In the rows, 128 means zero.
One turn sends every row of this set to another row. A few are shown first. Where does it send the rows asked after them?
Z_474: [172 122 132 137 137 109 131 112  93 159 121 145 115 172 110 118 162 114
 135 123 130 156 101 142 135 133 127 104  91]
Z_828: [105 141 127 107 153 156 117 124 149 158 158  99 136 137 144 104 109 122
 119 122 136 118  86 140  93 122 146 132 107]
Z_70: [121 173 108 160 127  89 147 100 119 109 122 123 134 110 154 134 137 165
 132 164 113  96 134 105 149 116 132 141 121]
Z_248: [143 148 110 101 133 114 114 104 105 146 126 173 171 114 142 156 111 162
 121 113 119 117 107  99 106 111 135 134 117]
Z_959: [170 157 123 116 132 131 109 137 113 161 148 159 135 149 148 130 130 117
 143  95 100 106 109  72 103 145 135 119 120]
Z_566: [118 150 121 182 117 124 119 126 109 130 151  78 133  91 112 110 112  95
 117 142 124  99 109 129 116 133 119 151 143]
Z_612: [142 156 132 121 152 125 145 149  98 132 152 114 139 126 101 117 160 126
 134 117 132  61 141 126 158 152  99 119 156]
Z_558: [140 145 138 127 138 112 110 116 147 117 106 154  95  94 119 144 141  91
 110 148 134 138 151 128 115 122  91  86 127]
Z_908: [118 124 129 138 121 115 109 156 123  95 165 126 133 130 136 128 124 154
 152 106 183 126 114 131 147 191 107 107 123]
Z_488: [ 84 139 113 129 127 139 112 105 155 106 166 141 108 112 150 137 103 128
 134 141 106 125 111  75 141 139 130 103 137]
Z_31: [125 106 101 151 124 113 126 160 125  96 141 101 120 156 128 146 149 140
 141 121 129 160 125 123  94 123 128 133 174]
Z_645: [125  90 113 138 155 130 157  87 113 119 121  87 106 150 107 154 154 125
 119 114 164 127 132 107 116 115 148 126 123]
Z_636: [130 128 115 131 132  92 135 120 117 139  82 179 127 119 110 137 178 130
 117 125 121 157 140 111 131 144 114 109 113]
Z_401: [174 140 137 139 155 121 118 124 132 134 176 129 119 146 127 134 166 113
 173 123  86 129 143 135 133 155 113 126 162]
Z_96: [151 105 128 121 126 116  91 107 115 124 143 125  83 155 105 144 122  91
 115 132 128 147 105 140 104 115 129  82 123]
Z_764: [149 126 140 114 130 113  98 112  98  82 140 133 139 126 172 124 119 144
  87 123 143 118 146  90 139 130  95 105 121]
Z_625: [119 129 185 191 130 130 121 125 121 147 190 147 135 124 145 127 106 121
 129 131 153 117 129 114 126 158 117 105 119]
Z_913: [106 125 122 153 113 140 116 161 129 139 153 120 164 147  96 138 131 139
 148 112 124 112  98 100 116 175 153 110 148]
Z_64: [155 118  97 133 106 122 107 135 121 104 129  87 115 128 155 109 105 129
  92 120 112 123 112  88 110 135 129 128 116]
Z_307: [109 138 122 118 147  95 116 128  94 134 136 121 148 176 144 112 172 161
 116 115 135  91 126 118  99 128 158 140 127]
Z_152: [156 138 109 157 132 101 155 135 135 145 163 127  93 100 122 107 131 149
 159 109 145  74 145 133 125 153 105 142 109]
Z_775: [162 134  78 130 132  97 144 111 116 134 120 141 118 137 109 145 149  90
  94 139 143 141 131 147 134 100 134 104 119]
Z_178: [131 116 135 139 168 144 131  71 124 140 124 109 161 144 110 146 128  98
 145 135 164 139 113 137 154 118 131 112 112]
Z_653: [ 98 142  94 159 115  87  96 119 116 139 155 157 141  94 122 138  84 116
 160 113 144 104 108 142 124 136 120 145 149]
Z_936: [141 117 141 164 159 118 115  61 111 147 146 128 115 156 112 158 152  87
 152 121 135 108 144 102 120 121 147 112 137]
Z_777: [179 137 143 152 130 141 134 114 137 155 140 128 112 111 177 120 102 141
 112 117 112 120 120  89 101 129 118 125  88]
Z_191: [111 173 161 118 148 142 146 125 105 127 146 138 115 138 145 124 142 167
 169 132 141 114  96  91 118 133 102 120 107]
Z_826: [161 128 142 163 144 104 150 132 155 134 144 118 113 113 147 152 125 160
 141 147 117 141 145 172 102 123 125 154 126]
Z_736: [132 150 122 144 155 108 103 110 144 136 164 116 139 143 178 101 138  92
  97 138 120  88 154 129 146 135 143 113 136]
Z_514: [138  95  95 149 128 128 138 125 141 120 147  86 128 113 117 126 149 180
 134  91 164 104 120 132 115 160 127 128 122]
Z_927: [ 94 136 128 126 133  82  99 125 140 127 108 159 132 126  95 143 100  94
 161 148 118 129 130 121 122 156 149 146 106]
Z_705: [131 123 102 164 141 104 106  97 114 158 170 147 121 114 124 123 144 120
 157  81 134  72 147 115 115 137 112 125 166]
Z_180: [174 181 114  99 140 114 108 125  92 115 123 125 178 126 147 123 119 122
 116 135 137 106 114 124 139 113 106 128 116]
Z_24: [ 90 100 127 140 127  93 129 106  88 115 173 141 115 105 116 138 116 148
  91 118 138  85 150 114 133 134 120 140 153]
Z_264: [128 127 138 138 141 126 171 126 133 157 149 134 164 108 107 147 109 183
 126 132 150  94 117 152 134 138 136 130 106]
Z_135: [108  98 111 115 139  95 115 104 135 125 174 173 140 119 113 139 127 146
 142 120  93 160 138 139 119 135 125 155 143]
Z_877: [133 119 155 134 125 117 103 108 128 140  89 138 103 111 103 129 134 133
 136 141 111 165  99 135  98 138 106 112  94]
Z_336: [123 124 157 140 156 115 137 149 118 108 167 156 130 143 152 113 138 125
 142 127 161 167 156 135 123 123  75 124 143]
Z_701: [136 145  99 137 151 135 141 121 122 125 152 111 166 112 110 105 131 104
 153 138 123 162 111 159 128 101  91 155 141]
Z_93: [ 99 127 149 103 151 105 134 154 129 102 110 142 111 139 110 122 129 106
 143 134 159 134 145 113 145 172 112 126 100]
Z_291: [127 143 132 166 142 132  92 110 120 136 152 112 171 107 141 131 114 117
 149 112 186 121 101 161 140 146 100 113 144]
Z_389: [130 151 144 143 145  87 146 138 136 132 107 128  79 112 112 129 127  96
 146 147 134 105 153 122 103 148 127 159  92]

Z_389 -> Z_936
Z_913 -> Z_264
Where do these go?
Z_488 -> Z_828
Z_401 -> Z_135
Z_291 -> Z_908
Z_877 -> Z_474
Z_64 -> Z_777

